128 stands for zero in the data rows.
Some points, one per row:
np.array([134, 105, 151, 90, 149, 220, 134, 109, 122, 144, 175, 165, 139,
          149, 136, 125])
np.array([140, 131, 160, 118, 154, 156, 167, 140, 104, 98, 102, 127, 130,
          84, 55, 121])
np.array([173, 121, 179, 77, 171, 141, 124, 149, 206, 176, 140, 94, 97,
          38, 109, 138])
np.array([115, 141, 113, 167, 26, 109, 143, 135, 0, 153, 165, 154, 182,
          189, 138, 116])
np.array([142, 121, 153, 145, 121, 78, 137, 151, 118, 167, 73, 99, 122,
          65, 88, 141])
np.array([155, 43, 150, 169, 105, 53, 106, 102, 10, 175, 255, 127, 119,
          119, 140, 70])
np.array([100, 95, 100, 121, 119, 154, 132, 85, 0, 123, 139, 135, 126,
          91, 134, 121])
np.array([170, 115, 197, 169, 155, 193, 104, 109, 255, 111, 104, 87, 99,
          28, 63, 112])
np.array([169, 161, 130, 47, 176, 193, 229, 129, 152, 91, 139, 138, 130,
          92, 143, 116])
np.array([103, 123, 99, 133, 162, 203, 164, 121, 137, 111, 154, 167, 80,
          100, 172, 191])
np.array([104, 137, 94, 113, 128, 63, 105, 136, 113, 90, 159, 195, 100,
          168, 127, 115])
np.array([132, 56, 162, 91, 129, 125, 124, 148, 137, 123, 158, 167, 140,
          148, 144, 124])
np.array([174, 80, 135, 168, 136, 73, 136, 126, 215, 105, 62, 106, 167,
          103, 116, 105])
np.array([130, 236, 142, 116, 144, 184, 155, 102, 164, 75, 101, 106, 105,
          171, 87, 88])
np.array([123, 168, 96, 154, 148, 76, 126, 107, 41, 134, 112, 144, 173,
          153, 122, 94])
np.array([114, 65, 114, 108, 113, 111, 147, 116, 160, 106, 129, 132, 162,
          128, 104, 159])
np.array([97, 104, 97, 223, 152, 24, 171, 133, 59, 164, 149, 173, 144,
          183, 174, 143])
np.array([122, 79, 156, 113, 225, 160, 94, 87, 167, 130, 126, 109, 130,
          85, 119, 138])
np.array([96, 142, 47, 144, 87, 72, 104, 104, 110, 96, 85, 104, 116,
          116, 120, 122])
np.array([69, 24, 39, 140, 104, 108, 133, 180, 98, 148, 188, 195, 153,
          94, 208, 238])
np.array([141, 32, 25, 44, 213, 174, 143, 170, 155, 31, 173, 141, 99,
          137, 212, 220])
np.array([165, 72, 166, 143, 161, 153, 97, 103, 156, 122, 114, 100, 166,
          141, 159, 156])
np.array([128, 119, 110, 230, 137, 159, 130, 113, 115, 114, 149, 76, 112,
          76, 131, 76])
np.array([161, 149, 152, 149, 80, 122, 94, 111, 122, 148, 127, 77, 126,
          126, 113, 122])
np.array([88, 97, 101, 94, 99, 159, 168, 149, 133, 114, 150, 137, 106,
          150, 125, 126])
np.array([82, 112, 141, 130, 137, 120, 147, 142, 64, 115, 138, 193, 104,
          115, 171, 109])
np.array([128, 92, 103, 219, 87, 60, 175, 102, 0, 162, 88, 167, 136,
          205, 199, 104])
np.array([91, 146, 196, 88, 177, 200, 154, 131, 231, 129, 117, 110, 93,
          123, 81, 92])
np.array([127, 109, 128, 127, 167, 121, 126, 136, 192, 143, 117, 110, 106,
          103, 151, 171])
np.array([173, 62, 76, 146, 178, 95, 81, 206, 121, 123, 143, 141, 146,
          109, 157, 132])
np.array([110, 141, 117, 242, 98, 52, 140, 123, 98, 153, 91, 127, 144,
          131, 88, 118])
np.array([130, 116, 85, 158, 130, 118, 103, 117, 137, 204, 126, 112, 96,
          126, 120, 171])
np.array([118, 186, 117, 103, 52, 71, 200, 144, 50, 212, 121, 1, 157,
          197, 120, 160])
np.array([74, 97, 82, 185, 130, 113, 126, 135, 104, 114, 102, 160, 117,
          148, 129, 128])
np.array([131, 110, 142, 97, 226, 94, 111, 87, 86, 129, 146, 158, 146,
          93, 176, 92])
np.array([44, 27, 83, 40, 203, 192, 124, 171, 129, 139, 173, 167, 135,
          177, 208, 182])
np.array([118, 114, 59, 118, 137, 161, 154, 145, 145, 118, 134, 194, 184,
          169, 173, 154])
np.array([184, 118, 75, 64, 170, 149, 145, 87, 177, 66, 163, 172, 132,
          105, 158, 170])
np.array([148, 65, 52, 140, 153, 165, 137, 171, 169, 120, 148, 162, 149,
          142, 213, 156])
np.array([185, 107, 188, 212, 109, 27, 162, 110, 67, 127, 51, 109, 152,
          9, 133, 81])
np.array([127, 19, 81, 89, 0, 69, 124, 104, 98, 136, 204, 193, 145,
          152, 213, 242])
np.array([103, 215, 103, 230, 126, 88, 115, 133, 94, 176, 117, 83, 120,
          128, 130, 87])
np.array([166, 57, 76, 167, 124, 74, 115, 176, 63, 160, 85, 129, 149,
          166, 114, 113])
12 more points follow, each with its number after it:
np.array([138, 155, 180, 144, 125, 93, 111, 151, 109, 92, 148, 125, 109,
          106, 115, 85]) 0
np.array([174, 174, 132, 84, 135, 170, 132, 158, 158, 96, 163, 151, 138,
          35, 133, 109]) 1
np.array([140, 112, 121, 129, 92, 130, 128, 107, 119, 115, 136, 105, 160,
          29, 134, 170]) 2
np.array([125, 153, 88, 146, 130, 84, 129, 130, 117, 107, 106, 80, 106,
          167, 99, 156]) 3
np.array([100, 183, 110, 105, 122, 96, 160, 95, 96, 166, 134, 185, 91,
          122, 121, 167]) 4
np.array([128, 123, 135, 111, 167, 153, 104, 105, 173, 155, 102, 144, 99,
          110, 120, 112]) 5
np.array([119, 0, 109, 141, 137, 169, 161, 152, 169, 121, 142, 80, 176,
          72, 89, 110]) 6
np.array([97, 216, 161, 199, 108, 30, 161, 91, 92, 61, 87, 35, 110,
          115, 124, 59]) 7
np.array([164, 122, 161, 170, 125, 142, 187, 147, 138, 153, 98, 180, 148,
          105, 129, 25]) 8
np.array([101, 255, 101, 114, 108, 143, 121, 111, 167, 116, 162, 96, 70,
          161, 55, 162]) 9
np.array([169, 83, 142, 189, 143, 147, 111, 153, 102, 177, 125, 156, 219,
          122, 154, 134]) 10
np.array([128, 245, 129, 117, 76, 151, 163, 111, 194, 115, 126, 131, 74,
          126, 49, 158]) 11
Which of these numbered points is nearest to each point below, looking only along the 5 directions in which the first points spread most? Its number follows each.
np.array([176, 132, 136, 161, 207, 144, 110, 136, 189, 118, 64, 149, 146,
          131, 97, 106]) > 5
np.array([159, 164, 137, 110, 120, 165, 119, 117, 164, 125, 89, 125, 84,
          133, 128, 117]) > 5
np.array([86, 187, 133, 53, 136, 71, 160, 89, 96, 121, 160, 131, 115,
          198, 138, 142]) > 4
np.array([111, 135, 74, 89, 119, 187, 129, 122, 35, 189, 204, 161, 150,
          178, 165, 163]) > 4
np.array([170, 255, 196, 71, 135, 207, 108, 135, 186, 115, 25, 106, 48,
          93, 124, 191]) > 11
np.array([111, 109, 150, 0, 151, 224, 152, 181, 227, 117, 169, 98, 99,
          102, 120, 77]) > 1
np.array([178, 124, 143, 23, 174, 220, 146, 100, 218, 154, 222, 77, 101,
          117, 96, 170]) > 1
np.array([190, 0, 168, 144, 164, 161, 130, 110, 168, 116, 127, 126, 207,
          84, 169, 97]) > 6
np.array([139, 135, 179, 10, 197, 255, 134, 153, 249, 104, 177, 115, 67,
          81, 95, 119]) > 1
np.array([255, 153, 194, 17, 174, 212, 117, 155, 203, 0, 154, 100, 142,
          126, 172, 128]) > 1
np.array([145, 217, 187, 92, 76, 130, 140, 140, 142, 176, 110, 61, 105,
          79, 108, 118]) > 11
np.array([193, 70, 144, 121, 131, 140, 87, 148, 244, 139, 64, 119, 132,
          60, 156, 142]) > 6
np.array([78, 85, 116, 151, 145, 175, 134, 122, 129, 101, 120, 126, 152,
          114, 141, 127]) > 5
np.array([109, 233, 136, 35, 140, 84, 132, 141, 135, 142, 103, 98, 97,
          205, 118, 147]) > 9
np.array([130, 141, 87, 109, 99, 184, 108, 122, 156, 137, 139, 120, 159,
          98, 123, 87]) > 5
np.array([70, 146, 123, 97, 106, 98, 140, 126, 110, 109, 168, 159, 155,
          158, 165, 136]) > 4
np.array([125, 85, 148, 48, 185, 255, 166, 136, 244, 125, 185, 160, 78,
          92, 160, 115]) > 1
np.array([138, 101, 149, 118, 182, 109, 119, 47, 212, 108, 135, 137, 123,
          47, 139, 200]) > 6
np.array([232, 69, 166, 181, 113, 200, 99, 145, 187, 127, 127, 130, 86,
          89, 129, 196]) > 6
np.array([111, 218, 150, 69, 112, 173, 176, 150, 202, 172, 47, 98, 104,
          145, 94, 95]) > 11
np.array([102, 180, 203, 180, 156, 136, 106, 131, 144, 43, 89, 58, 109,
          133, 87, 134]) > 8
np.array([162, 93, 137, 100, 125, 61, 168, 148, 119, 146, 148, 85, 123,
          138, 136, 148]) > 2
np.array([133, 97, 181, 40, 159, 201, 147, 182, 170, 61, 209, 120, 103,
          164, 183, 173]) > 1
np.array([109, 143, 157, 62, 119, 89, 130, 127, 101, 101, 202, 121, 146,
          163, 102, 126]) > 4
np.array([139, 57, 107, 158, 117, 108, 121, 98, 149, 136, 122, 96, 156,
          97, 61, 135]) > 2
np.array([148, 144, 167, 28, 184, 201, 77, 123, 240, 93, 203, 144, 104,
          117, 128, 138]) > 1
np.array([171, 83, 136, 132, 158, 160, 127, 168, 181, 138, 119, 93, 78,
          93, 184, 131]) > 6
np.array([179, 205, 145, 255, 80, 0, 169, 125, 0, 106, 68, 105, 149,
          201, 61, 5]) > 7
np.array([129, 137, 144, 159, 169, 45, 147, 79, 82, 77, 112, 104, 111,
          128, 108, 110]) > 8
np.array([162, 191, 176, 0, 227, 194, 129, 131, 255, 101, 140, 121, 70,
          140, 84, 123]) > 1
np.array([122, 255, 152, 57, 101, 137, 163, 117, 148, 111, 130, 156, 53,
          160, 82, 187]) > 9
np.array([141, 244, 197, 22, 107, 165, 173, 112, 255, 124, 95, 87, 83,
          128, 67, 155]) > 11
np.array([164, 129, 170, 156, 115, 166, 111, 138, 89, 175, 117, 115, 160,
          99, 129, 62]) > 0
np.array([76, 251, 199, 80, 176, 154, 176, 113, 165, 111, 103, 106, 64,
          206, 110, 199]) > 9
np.array([105, 120, 72, 202, 97, 55, 160, 106, 231, 128, 97, 129, 153,
          190, 137, 110]) > 3
np.array([123, 92, 164, 0, 130, 226, 117, 132, 255, 133, 149, 148, 78,
          108, 144, 162]) > 1
np.array([59, 214, 255, 121, 132, 154, 0, 106, 179, 59, 94, 95, 113,
          170, 88, 133]) > 11
np.array([132, 224, 135, 254, 87, 75, 189, 112, 0, 150, 116, 73, 149,
          159, 55, 63]) > 7
np.array([208, 231, 255, 4, 83, 197, 123, 143, 255, 133, 127, 103, 41,
          113, 104, 150]) > 11
np.array([123, 82, 92, 204, 211, 74, 128, 143, 13, 153, 81, 79, 163,
          138, 112, 81]) > 8
np.array([62, 158, 160, 212, 142, 106, 108, 94, 117, 108, 113, 69, 112,
          129, 89, 134]) > 8
np.array([108, 62, 102, 164, 147, 97, 92, 133, 69, 135, 153, 135, 137,
          123, 119, 134]) > 10
np.array([129, 232, 135, 22, 120, 154, 179, 150, 240, 78, 96, 112, 79,
          134, 112, 80]) > 11
np.array([169, 173, 176, 134, 115, 108, 139, 135, 106, 127, 112, 137, 155,
          111, 144, 118]) > 0
np.array([62, 159, 153, 99, 115, 52, 161, 184, 69, 163, 168, 173, 151,
          146, 147, 142]) > 4
np.array([173, 92, 116, 123, 170, 200, 112, 131, 188, 110, 79, 133, 152,
          61, 98, 140]) > 5
np.array([136, 79, 130, 197, 92, 140, 102, 106, 141, 147, 137, 114, 101,
          108, 130, 173]) > 2
np.array([112, 200, 120, 16, 109, 176, 132, 131, 191, 117, 94, 94, 126,
          174, 119, 42]) > 9
np.array([104, 137, 135, 153, 113, 182, 117, 81, 167, 132, 112, 71, 111,
          83, 51, 130]) > 5
np.array([127, 76, 193, 139, 105, 111, 94, 119, 157, 164, 151, 172, 125,
          177, 119, 108]) > 2
np.array([100, 0, 85, 255, 109, 37, 130, 143, 0, 135, 107, 160, 155,
          81, 160, 215]) > 10
np.array([120, 32, 91, 109, 162, 76, 102, 106, 240, 123, 131, 126, 137,
          196, 201, 163]) > 6
np.array([103, 98, 110, 117, 137, 200, 153, 131, 59, 111, 144, 132, 155,
          128, 161, 130]) > 4
np.array([160, 117, 90, 82, 162, 255, 115, 156, 179, 200, 156, 97, 83,
          66, 105, 112]) > 1
np.array([145, 74, 124, 221, 122, 85, 170, 132, 61, 126, 116, 172, 146,
          132, 159, 225]) > 10
np.array([97, 123, 136, 226, 81, 114, 113, 120, 131, 104, 113, 74, 110,
          187, 122, 129]) > 3
np.array([194, 122, 110, 127, 135, 160, 142, 128, 131, 81, 143, 133, 166,
          123, 178, 147]) > 5
np.array([96, 217, 245, 69, 139, 250, 155, 125, 177, 148, 147, 71, 71,
          146, 72, 145]) > 11
np.array([170, 100, 201, 221, 82, 134, 133, 77, 121, 162, 141, 138, 106,
          44, 74, 113]) > 0
np.array([116, 201, 140, 125, 134, 167, 165, 120, 173, 113, 180, 126, 108,
          121, 90, 101]) > 9
np.array([106, 186, 137, 0, 133, 153, 139, 122, 204, 129, 97, 42, 72,
          154, 104, 132]) > 11
np.array([76, 164, 195, 115, 115, 124, 133, 120, 138, 139, 132, 134, 120,
          171, 160, 152]) > 4
np.array([150, 68, 136, 184, 107, 154, 157, 118, 138, 135, 146, 98, 176,
          76, 156, 102]) > 2
np.array([116, 156, 133, 162, 115, 124, 123, 125, 137, 128, 92, 86, 101,
          146, 147, 136]) > 3
np.array([166, 159, 166, 134, 66, 75, 120, 141, 55, 137, 116, 97, 183,
          101, 113, 121]) > 0
np.array([120, 41, 88, 95, 132, 150, 21, 157, 159, 131, 176, 114, 144,
          83, 150, 164]) > 6
np.array([141, 143, 165, 93, 151, 67, 167, 148, 127, 104, 157, 112, 113,
          99, 167, 134]) > 2
np.array([120, 195, 170, 74, 146, 165, 94, 108, 121, 123, 134, 140, 106,
          58, 114, 150]) > 1
np.array([166, 174, 138, 176, 142, 143, 107, 174, 92, 77, 127, 96, 169,
          108, 99, 114]) > 8
np.array([42, 201, 117, 122, 135, 89, 127, 112, 95, 140, 159, 226, 147,
          189, 178, 165]) > 4
np.array([80, 109, 136, 161, 135, 125, 148, 147, 77, 173, 121, 146, 123,
          182, 158, 95]) > 4
np.array([215, 139, 183, 171, 188, 59, 66, 222, 0, 172, 149, 103, 131,
          141, 153, 12]) > 8
np.array([131, 249, 120, 103, 160, 187, 134, 123, 203, 108, 120, 108, 47,
          156, 72, 143]) > 11
